500 stands for zero in the data rows.
Each pair is two rows. How far apart are they, by a hidden measure? 0 means very close, and 40 very far. Two or three weighted sums of its numbers give each row a place; it is the straight-line distance between the places.
538;507;479;509;476;592;642;352;333;520;345;398;551;359;455;521;548;423;462;456;557
602;524;495;406;710;481;429;539;757;528;450;665;612;428;392;609;557;463;360;676;564 -> 11
612;379;438;483;560;517;347;457;590;540;428;563;636;390;328;488;583;494;385;616;592
504;456;460;466;543;537;433;497;615;549;472;637;669;422;347;539;504;431;356;591;511 -> 11
554;423;429;454;663;524;319;522;861;511;312;659;668;347;343;607;573;429;377;725;484
544;397;376;437;723;546;285;510;896;500;306;739;728;397;358;640;573;432;373;755;482 -> 11
608;485;513;542;599;516;404;455;565;545;436;524;560;387;412;533;566;555;401;626;550
708;616;639;416;747;308;617;657;623;625;657;520;322;455;430;597;633;626;428;701;807 -> 29
612;588;599;397;656;348;579;635;621;681;681;556;429;545;495;620;605;587;404;639;723
572;400;438;485;488;517;407;467;505;546;411;525;602;361;339;466;525;468;373;536;540 -> 9
492;387;380;421;715;555;341;559;926;496;308;725;725;369;359;632;576;430;391;745;447
538;391;358;531;486;712;770;352;342;516;189;319;498;309;487;516;573;465;603;518;530 -> 17
549;554;521;388;609;493;488;503;632;571;512;612;554;438;332;602;560;509;373;607;575
654;581;603;472;723;419;565;642;623;596;595;577;432;493;435;602;614;566;401;644;719 -> 16
467;550;500;411;510;550;456;485;623;600;509;673;768;500;363;580;523;441;312;518;489
539;425;414;461;717;527;273;505;897;480;303;771;784;426;376;661;589;421;351;753;477 -> 25
754;614;601;411;785;351;569;649;691;615;668;582;358;471;444;634;665;644;458;767;821
457;520;469;476;401;586;648;382;295;516;367;421;579;381;370;508;498;424;401;400;532 -> 9
401;604;544;426;360;515;509;443;391;646;659;593;677;537;378;547;469;429;262;346;479
582;423;504;505;389;482;424;459;419;603;554;491;569;396;326;431;528;487;325;455;559 -> 6
491;471;415;477;402;656;676;383;344;537;309;386;598;377;421;491;522;455;517;445;512
622;447;454;523;437;582;549;475;458;573;398;473;614;378;389;453;544;445;416;491;577 -> 11
639;395;468;551;445;565;509;435;402;569;478;455;568;347;348;406;557;525;442;512;591
615;408;497;534;489;500;353;459;524;588;547;581;608;322;280;448;580;487;338;528;574 -> 14
593;421;456;470;474;527;484;477;483;574;496;511;571;368;343;461;558;489;384;530;592
511;605;576;426;559;438;601;602;485;491;599;620;497;642;427;631;502;440;419;521;538 -> 7
513;404;397;491;454;638;632;449;430;553;362;422;575;365;452;520;586;489;478;463;505
436;623;522;482;335;594;595;333;273;558;512;490;663;406;359;533;528;438;341;332;526 -> 7
515;447;416;402;657;514;344;487;800;476;347;705;726;425;373;620;555;409;348;651;463
445;586;496;407;321;547;574;439;390;614;540;501;622;448;334;531;478;458;325;396;523 -> 27
401;481;451;457;341;597;627;366;293;543;406;445;644;397;405;508;503;384;373;338;460
544;361;396;418;560;505;335;520;739;535;422;641;668;389;319;543;561;450;354;645;514 -> 9
596;466;435;421;665;475;328;525;817;501;400;678;670;399;376;614;589;484;393;731;545
526;452;439;551;444;647;704;359;347;543;254;343;541;301;430;478;502;416;536;495;533 -> 19
598;603;554;395;700;395;679;716;589;535;682;624;377;716;521;679;560;537;501;663;678
549;535;483;503;413;596;491;519;433;507;522;521;493;443;470;521;473;506;505;464;541 -> 13
296;634;555;379;230;510;541;405;314;669;709;614;753;488;275;527;453;390;167;206;442
650;452;485;481;519;529;375;487;542;560;510;573;596;374;327;477;547;445;316;548;607 -> 27
572;433;412;395;648;499;310;481;813;494;379;719;725;436;386;619;561;435;370;729;505
526;627;592;425;457;483;573;521;406;615;694;580;587;524;361;539;509;488;282;415;598 -> 8
498;593;535;453;396;508;421;508;358;428;577;619;505;543;472;572;473;509;546;457;535
564;663;545;537;339;631;366;526;428;410;530;605;467;513;589;577;426;501;597;418;464 -> 27
598;424;446;505;524;514;311;461;608;543;445;594;643;394;340;505;570;477;324;565;544
602;528;552;557;387;536;400;515;429;562;565;515;523;431;437;480;565;532;436;439;582 -> 9
429;528;475;432;351;575;547;418;338;577;576;519;598;460;377;513;502;452;337;339;500
573;460;424;421;725;527;322;535;909;537;352;729;699;399;349;622;543;432;389;767;517 -> 22
608;473;497;464;674;476;366;524;731;508;414;638;590;377;337;574;591;475;389;683;587
750;643;672;408;786;283;640;703;644;641;736;557;301;497;439;602;642;664;447;717;833 -> 16
753;629;664;377;778;259;608;691;630;654;694;540;320;562;521;640;667;626;385;681;824
591;421;415;447;638;504;290;508;780;467;305;644;688;387;337;570;569;467;375;705;516 -> 12
471;670;618;401;440;417;502;427;408;665;731;563;571;504;363;557;524;506;300;381;576
481;548;538;401;409;424;520;488;441;632;607;518;588;519;395;531;526;465;319;411;578 -> 18
607;477;522;541;413;488;350;467;434;554;583;549;571;356;303;420;495;496;354;467;575
668;515;558;451;592;364;528;628;594;623;669;514;363;471;440;532;574;566;415;579;702 -> 6
706;640;651;419;714;334;609;698;607;585;651;509;311;549;494;628;593;604;442;645;777
462;435;403;403;639;541;343;506;789;507;382;711;761;442;350;622;554;454;351;632;440 -> 17
603;500;490;493;469;549;412;499;544;581;536;583;619;376;326;481;545;491;382;515;587
576;581;541;561;421;604;411;538;428;385;466;518;413;487;604;517;465;490;582;432;521 -> 4
636;659;628;421;585;383;545;591;512;598;682;547;380;502;457;570;517;517;380;524;693
670;542;558;464;580;451;472;571;555;600;617;539;450;472;465;525;562;526;419;564;673 -> 7
583;631;563;453;424;491;475;537;470;543;575;545;508;469;434;525;474;480;388;447;597
577;641;553;538;330;584;383;489;376;408;466;540;438;431;554;529;445;487;566;412;502 -> 6
652;574;551;429;659;458;482;627;704;525;484;615;554;505;466;616;599;543;436;722;659
620;508;531;447;613;424;441;551;604;551;509;602;518;452;421;574;618;551;422;636;626 -> 7
595;601;629;473;626;401;579;604;560;576;673;526;426;522;462;534;556;540;427;526;683
411;543;473;448;501;576;440;472;598;531;480;615;720;440;352;570;492;405;309;497;478 -> 6
674;620;652;391;669;268;582;667;608;626;683;542;349;540;491;615;636;605;429;630;761
695;613;632;404;679;374;620;643;563;610;690;534;380;587;538;578;568;562;454;651;786 -> 4
607;636;637;415;568;397;573;632;540;588;670;558;412;560;515;585;570;559;443;515;637
595;672;574;485;447;568;507;608;460;487;582;582;427;522;546;578;463;533;535;485;579 -> 11
661;665;659;493;570;427;511;610;530;555;635;561;381;544;493;560;489;567;497;557;670
422;553;477;408;403;572;427;451;500;574;559;668;762;475;326;549;491;414;265;404;450 -> 7
551;548;512;434;409;493;402;460;501;579;570;582;596;393;304;494;497;457;346;468;562
502;469;439;438;564;524;357;503;705;541;434;672;709;412;335;573;514;394;313;603;519 -> 12
532;639;587;402;543;438;561;561;456;598;688;569;482;580;474;613;556;530;368;451;605
439;665;559;407;345;517;535;492;369;631;670;579;609;517;357;562;505;466;306;370;568 -> 10
482;497;449;464;578;616;358;523;723;506;419;678;706;420;416;623;565;459;402;597;447
482;634;566;476;420;531;530;574;453;507;610;566;504;603;498;567;462;471;485;433;532 -> 23
558;629;555;575;405;643;389;564;451;427;510;617;407;508;589;563;432;503;630;427;453
465;666;552;485;301;559;416;480;389;561;631;599;558;469;455;559;487;492;433;354;515 -> 16
610;670;592;456;400;470;480;595;488;497;575;558;391;432;481;565;515;542;515;503;610
689;661;651;429;643;345;589;650;578;624;700;561;404;549;429;591;569;586;372;601;762 -> 12
519;646;580;562;463;623;451;527;423;446;514;560;467;469;505;589;481;469;456;409;511
685;657;637;403;627;349;621;729;622;621;687;567;350;530;473;613;590;591;419;598;730 -> 26
699;657;637;381;703;307;624;681;599;639;715;540;310;504;420;610;629;614;408;638;793
592;635;543;489;463;575;433;572;519;485;542;604;462;463;533;591;530;563;526;467;532 -> 24
475;522;473;415;607;495;439;550;685;515;438;665;632;485;336;602;518;444;353;575;499
482;626;533;463;327;570;430;426;352;524;579;569;626;482;424;548;481;467;362;376;523 -> 15
546;674;615;475;534;508;582;592;465;546;629;569;478;551;442;560;486;493;401;456;598
587;628;599;381;586;357;615;608;522;637;687;556;424;564;448;589;547;509;324;510;712 -> 15
377;694;593;404;273;492;504;408;327;625;690;579;679;484;320;534;469;425;264;296;523
624;640;577;447;578;483;515;590;575;546;613;602;505;536;502;607;555;497;405;531;642 -> 20
554;675;575;510;432;601;479;501;426;522;612;555;480;470;472;563;491;527;447;420;551
358;648;556;428;287;569;507;405;323;648;663;574;671;448;264;532;479;451;228;283;478 -> 14
576;568;513;386;609;413;516;579;582;453;535;614;483;554;423;632;518;431;389;611;595
456;697;594;438;388;444;512;467;372;598;681;578;603;569;394;593;522;473;300;396;592 -> 12
419;593;508;371;478;460;613;593;415;473;653;638;462;675;422;643;432;397;439;502;489
389;654;551;434;351;579;510;464;391;565;627;642;710;555;385;556;433;408;294;322;441 -> 29
361;681;567;412;266;572;529;436;354;697;723;591;735;507;325;526;456;387;184;215;471
337;681;587;434;257;565;511;400;268;606;685;573;679;490;329;557;470;410;228;243;464 -> 12
524;568;482;519;427;703;392;569;548;436;450;628;585;442;525;584;473;518;529;490;445
408;671;597;473;319;585;490;430;378;635;706;619;702;470;365;544;421;356;220;275;484 -> 24
383;667;571;404;307;513;525;406;310;632;728;575;619;483;305;559;462;422;247;316;527
526;551;509;469;656;517;572;685;592;411;528;670;447;668;505;655;461;423;526;629;527 -> 13
492;603;554;451;518;511;492;513;506;547;590;621;539;454;376;587;530;528;415;534;552
384;716;614;416;267;547;520;398;310;682;752;633;763;513;315;526;490;447;232;227;494 -> 21
420;710;623;531;308;626;463;433;321;537;618;603;604;469;372;528;421;412;336;263;461
433;585;501;469;300;646;445;457;347;477;583;564;587;469;465;530;420;430;415;349;469 -> 36
486;657;592;450;402;552;510;495;374;526;617;596;558;518;426;588;506;485;369;381;515
502;673;560;468;353;612;470;471;399;541;613;587;527;438;395;554;462;475;405;383;518 -> 3
336;713;578;398;244;543;514;393;286;672;713;635;745;512;271;516;439;412;208;221;472
590;693;612;445;436;475;506;498;423;521;629;544;522;530;409;543;474;508;391;452;640 -> 3
542;662;620;493;522;473;521;533;479;591;665;598;510;562;421;533;457;489;412;472;606
582;478;474;417;711;483;415;573;781;480;402;655;579;431;446;655;585;508;445;756;582 -> 13
403;634;552;437;308;555;509;444;353;574;664;578;672;533;408;497;417;389;311;304;515
413;668;592;495;351;557;503;412;350;587;657;540;688;598;451;476;463;388;296;253;512 -> 30
538;625;533;528;422;640;408;530;480;488;547;604;553;454;500;544;457;525;536;480;517
581;605;600;463;591;414;493;540;529;578;635;539;433;481;442;585;548;547;367;530;626 -> 21
710;575;611;358;718;291;622;673;647;591;702;504;350;573;519;548;583;583;456;661;778
353;659;589;454;306;557;535;386;298;581;670;555;709;490;303;489;456;400;204;207;469 -> 25
487;577;492;502;405;603;356;491;496;494;497;623;578;456;468;534;474;486;484;420;464
509;591;503;495;375;583;406;499;468;469;532;482;456;509;555;485;466;478;524;351;478 -> 2
414;712;595;492;255;585;431;434;341;577;665;614;676;464;378;510;426;408;317;236;452
550;644;547;573;373;679;365;528;465;392;431;560;495;441;576;548;417;455;573;453;498 -> 6
353;666;576;468;280;575;510;419;350;624;691;570;677;496;368;514;470;425;276;230;459
447;604;571;474;385;537;447;483;479;530;563;601;653;434;386;507;458;432;363;403;461 -> 11
519;500;501;468;578;490;444;492;596;435;478;546;604;528;431;457;456;391;399;501;526
376;652;558;469;288;564;474;405;335;584;692;595;669;482;353;507;439;420;308;278;489 -> 10
390;652;594;420;287;477;466;483;422;672;686;579;645;497;389;553;472;422;285;335;499
531;589;554;456;570;494;453;529;673;562;509;613;598;435;411;611;583;481;368;580;553 -> 33
432;641;604;534;350;626;454;425;337;519;622;599;583;486;425;527;467;480;399;314;435
542;633;527;565;395;664;364;488;468;445;508;548;472;438;541;508;411;471;589;420;515 -> 15
312;670;555;420;246;539;498;385;347;673;719;566;730;506;340;524;454;404;219;221;472
308;635;557;398;262;511;486;373;289;617;689;576;684;490;321;546;490;445;243;248;449 -> 6
476;652;584;549;360;637;446;462;364;494;572;540;550;514;495;517;414;478;469;374;518
549;487;447;443;630;545;321;517;822;494;373;736;758;440;374;637;564;481;424;737;507 -> 6
367;612;538;447;400;582;498;501;495;582;554;619;697;457;321;542;516;433;281;312;424
605;537;521;419;695;448;527;619;717;546;529;589;533;516;436;583;592;552;437;664;658 -> 13
424;664;628;468;357;487;524;460;398;599;695;566;642;542;406;487;476;460;337;324;509
472;449;622;547;600;390;544;505;590;368;536;301;465;737;637;251;459;367;521;304;464 -> 31
506;373;486;542;530;483;431;478;571;454;527;437;587;559;477;334;500;383;378;355;472
454;330;464;516;463;427;467;459;509;486;580;395;545;549;503;285;483;466;460;352;451 -> 23
400;404;571;520;576;407;572;511;593;319;506;240;416;679;639;195;423;314;537;221;388
591;357;451;530;462;521;398;495;494;536;538;492;542;368;289;377;564;498;348;465;565 -> 25
448;453;576;542;524;430;528;438;547;408;546;330;512;681;623;215;387;373;545;307;405
400;374;491;514;502;396;515;457;545;361;494;272;460;648;630;228;421;399;544;299;394 -> 17
493;389;536;538;464;453;480;476;500;431;572;376;517;562;536;287;498;438;484;363;469
338;409;475;537;431;415;450;368;481;469;486;319;521;565;658;311;463;526;571;357;317 -> 13
450;413;553;491;552;391;560;467;566;324;534;310;518;755;698;220;453;351;543;271;421
531;460;550;527;507;442;520;460;540;426;533;307;446;626;600;254;471;394;531;322;477 -> 12
429;421;574;537;551;443;573;503;576;361;536;300;513;727;710;251;466;377;561;281;391
492;372;458;486;497;456;450;483;570;457;493;434;555;546;492;336;478;394;445;407;476 -> 22
522;384;501;540;398;390;401;442;491;546;579;400;527;461;460;309;505;515;443;406;475
563;400;476;536;375;455;380;447;422;604;561;449;529;438;408;352;490;534;416;431;528 -> 15
602;364;478;546;356;452;339;405;374;637;585;495;582;414;380;376;555;586;387;489;547
512;431;576;534;551;428;551;489;560;377;528;291;480;664;614;236;465;401;541;329;480 -> 29
499;447;565;551;518;390;468;474;602;448;539;352;530;622;593;277;507;427;497;314;434
361;394;419;599;357;470;387;300;350;562;464;370;504;380;522;349;426;578;550;506;401 -> 27
422;424;529;518;514;415;563;508;598;405;512;311;518;667;667;240;442;394;550;299;396
501;369;503;581;442;478;408;416;451;589;571;457;566;443;472;358;491;500;455;454;464 -> 1
259;350;421;595;424;434;431;310;415;471;434;366;576;565;636;327;442;595;612;436;299
433;383;547;543;535;413;504;463;544;363;528;293;489;692;665;245;428;354;509;286;405 -> 22
213;375;376;637;359;472;389;275;400;577;424;352;550;436;618;384;410;673;625;506;265
466;355;476;515;483;487;573;468;476;403;398;296;489;534;532;307;454;363;477;342;449 -> 15
574;367;472;555;360;448;343;420;383;600;529;444;531;355;338;367;539;537;365;425;519
482;373;430;519;510;567;666;439;466;443;295;273;494;470;554;368;490;415;590;436;482 -> 9
446;357;478;491;505;435;530;450;517;384;489;311;483;657;647;259;434;373;541;356;442
427;394;497;549;487;434;454;402;505;466;492;328;483;544;555;293;450;507;546;412;405 -> 12
447;400;522;528;487;404;504;480;543;391;449;289;467;609;597;273;426;380;482;310;398
421;407;522;562;490;428;494;406;488;413;468;301;499;597;656;292;455;464;550;359;379 -> 6
323;363;466;494;429;389;487;379;505;439;498;309;507;583;664;287;427;462;540;340;288
521;457;557;497;485;424;551;459;515;369;477;311;508;635;643;286;481;367;539;340;479 -> 7
427;402;504;519;483;449;511;425;511;404;506;313;488;619;650;279;458;424;545;312;378
197;408;401;663;362;484;379;209;345;622;400;366;570;419;715;451;448;728;639;528;210 -> 12
474;456;611;566;577;429;557;496;566;346;535;298;497;710;698;208;435;340;555;288;429
297;388;453;591;386;418;419;336;424;489;450;378;555;550;651;367;475;633;621;443;293 -> 38
252;364;386;615;350;449;342;253;361;605;412;374;571;452;618;387;477;675;604;483;282
459;390;569;568;561;448;516;448;524;436;563;345;465;630;632;288;476;390;498;326;427 -> 39
478;403;464;552;438;479;426;426;480;534;494;391;528;447;487;362;516;528;497;451;472
402;369;550;500;531;390;581;527;610;354;512;252;467;707;714;243;451;382;532;277;355 -> 10
455;395;503;525;505;463;550;409;468;401;427;343;531;601;605;309;484;467;584;374;396
432;385;532;518;538;452;586;554;635;410;518;289;453;704;632;236;423;341;493;247;385 -> 12
304;364;447;579;395;457;431;364;456;551;500;377;569;530;649;340;432;572;572;435;278
286;365;448;593;427;428;431;339;453;462;430;330;518;507;573;316;403;571;582;419;290 -> 1
463;364;475;596;429;473;415;415;445;564;495;363;492;401;478;354;487;524;476;473;470
480;446;497;543;499;516;578;469;523;446;457;326;506;547;593;308;481;407;537;311;425 -> 20
329;401;454;589;424;507;474;320;371;471;372;312;503;452;570;355;416;527;558;437;330
532;397;442;535;437;560;603;424;400;499;319;330;503;336;446;389;518;436;510;437;494 -> 1
496;409;485;525;481;506;586;437;487;469;431;301;472;497;539;327;482;393;508;352;466
400;391;547;545;559;455;609;548;587;346;514;263;440;696;688;234;433;322;530;264;406 -> 17
419;384;501;503;503;402;549;485;570;360;472;269;452;665;653;251;473;401;556;309;409
427;363;386;549;405;563;582;379;398;557;303;327;536;344;492;420;481;531;584;494;425 -> 16
513;431;504;572;431;464;464;414;446;527;496;389;527;488;530;356;509;509;514;437;492
432;403;503;520;539;458;561;466;545;378;479;265;447;654;651;254;476;420;593;335;437 -> 8
509;467;573;512;538;408;542;517;583;369;501;307;501;716;663;221;425;331;523;247;415
421;390;536;537;533;425;520;454;532;371;471;273;453;633;648;250;442;351;540;306;403 -> 19
478;426;474;537;501;541;527;424;519;439;409;371;515;484;539;384;503;480;562;455;440
447;353;459;595;396;448;349;326;386;572;492;388;484;374;463;408;510;608;477;509;440 -> 9
298;351;418;544;429;414;435;320;451;486;478;332;545;585;699;331;441;567;613;435;318
458;406;492;545;511;519;615;421;449;397;384;309;502;504;604;354;531;431;547;355;410 -> 35
328;411;466;573;449;443;464;321;426;404;488;348;525;556;653;292;415;459;558;357;315
337;401;500;570;495;466;534;435;527;448;450;259;433;584;642;303;455;462;573;331;350 -> 3
508;425;485;539;516;514;608;406;486;392;352;257;455;507;597;353;505;410;610;407;511
173;356;405;640;350;411;366;248;385;595;424;375;575;454;675;381;417;647;637;496;227 -> 11
528;378;366;533;501;659;727;362;369;463;192;274;517;342;549;492;584;473;610;494;528
394;403;497;511;507;448;543;457;550;395;496;292;483;647;672;276;455;434;577;319;372 -> 8
318;394;462;598;430;440;438;347;439;491;471;347;516;540;635;328;439;587;649;465;356
336;394;482;584;463;453;508;404;480;421;454;298;504;567;651;300;442;505;608;415;373 -> 11
421;394;499;476;566;444;590;520;563;331;503;287;419;682;656;276;447;351;526;286;398
193;400;394;620;329;436;397;254;377;614;440;396;598;434;676;406;430;676;623;492;232 -> 21
442;387;445;535;452;513;620;433;477;469;336;317;514;460;555;380;525;499;628;451;443
332;381;487;535;465;381;491;425;517;394;471;295;479;610;652;292;436;447;544;331;326 -> 11
435;393;520;497;505;398;517;427;520;354;462;297;440;581;592;302;461;398;578;372;427
511;417;457;559;459;585;678;407;403;508;261;317;502;379;536;457;559;483;645;522;527 -> 14
384;444;534;547;521;452;535;430;489;448;474;329;447;575;632;379;524;558;582;427;380
505;401;374;458;544;586;507;399;558;468;252;489;608;379;478;560;604;476;533;602;492 -> 18
191;404;386;634;348;498;428;245;353;570;395;383;576;443;647;418;406;694;614;499;209
378;409;427;563;458;476;429;363;516;535;407;413;543;457;578;448;481;549;531;520;374 -> 11
190;415;422;642;373;438;384;234;377;615;458;392;589;450;686;445;444;730;659;568;259
454;413;558;520;573;440;585;501;570;376;492;290;462;668;636;233;420;308;510;258;410 -> 25
265;407;423;592;382;439;435;320;439;536;408;331;488;473;636;387;416;621;613;489;265
200;396;439;651;398;466;415;295;413;584;431;402;564;456;647;444;412;633;598;497;235 -> 7
434;406;540;508;549;456;638;597;641;371;505;281;424;696;612;237;380;297;523;297;423
196;392;383;632;345;464;397;242;374;602;416;351;552;432;667;417;395;661;600;517;246 -> 20
266;388;399;590;347;452;403;302;386;536;434;375;551;433;616;376;402;633;624;525;303
453;417;507;482;614;441;601;572;573;419;575;426;457;714;615;378;474;400;546;411;467 -> 20
402;421;472;484;580;443;574;522;536;415;561;385;455;700;646;355;420;427;556;381;422
421;364;496;487;568;457;601;475;558;350;490;296;474;644;604;231;416;314;522;271;420 -> 14
450;441;480;529;581;468;461;471;601;393;440;440;506;560;553;408;498;472;567;485;433
478;436;454;532;648;532;372;468;735;464;360;611;659;392;417;523;535;511;493;678;440 -> 4
431;417;577;553;570;432;556;512;594;347;507;256;448;696;654;234;478;406;569;287;394
473;439;539;482;536;392;565;508;601;372;525;316;463;719;643;247;412;359;546;322;430 -> 20
362;418;457;555;520;476;442;429;581;465;419;418;550;520;591;417;466;521;528;457;328
244;402;435;593;380;427;430;309;425;554;414;333;492;454;611;366;407;607;577;451;244 -> 4
442;434;590;543;579;413;538;477;580;356;516;305;466;675;622;232;445;364;562;301;420
132;361;377;660;318;459;360;212;336;598;399;365;529;353;623;417;423;782;712;579;177 -> 27
201;389;418;631;394;486;454;289;418;531;394;318;548;466;665;398;425;664;634;517;250
425;412;470;497;502;439;521;463;516;383;469;341;451;602;568;285;403;429;558;391;402 -> 8
330;375;463;570;509;445;506;408;524;472;462;348;496;584;663;352;458;535;608;450;354
341;394;501;532;482;451;560;492;552;438;478;351;517;604;610;278;426;414;512;289;303 -> 6
481;463;565;519;574;412;472;455;571;347;507;402;507;691;608;346;456;405;543;389;415
296;377;440;578;456;474;486;400;514;538;425;357;535;503;649;389;451;551;581;471;319 -> 11
517;471;570;463;649;379;586;602;632;486;553;444;431;698;589;420;532;479;533;461;509
254;380;384;577;365;475;441;256;361;525;376;354;548;438;630;417;447;635;633;491;279 -> 12
483;471;589;537;564;416;565;493;552;327;505;300;421;680;625;260;449;322;514;290;458
182;375;421;653;384;445;375;283;478;623;407;404;565;394;638;475;464;683;600;528;193 -> 21
424;456;522;509;562;394;529;513;539;431;513;383;453;614;637;409;533;507;538;411;430
366;394;498;526;512;438;537;442;510;411;468;332;481;638;637;311;443;460;572;360;362 -> 6
285;378;454;572;438;434;460;350;452;506;459;344;518;507;656;386;455;585;612;469;317
269;394;412;582;395;432;432;290;412;503;393;316;499;477;640;369;417;654;631;484;264 -> 14
360;412;429;519;564;464;378;420;628;529;392;574;595;502;514;536;488;541;522;594;336
320;394;485;570;466;447;476;414;509;415;424;345;543;614;652;332;419;475;571;426;330 -> 14
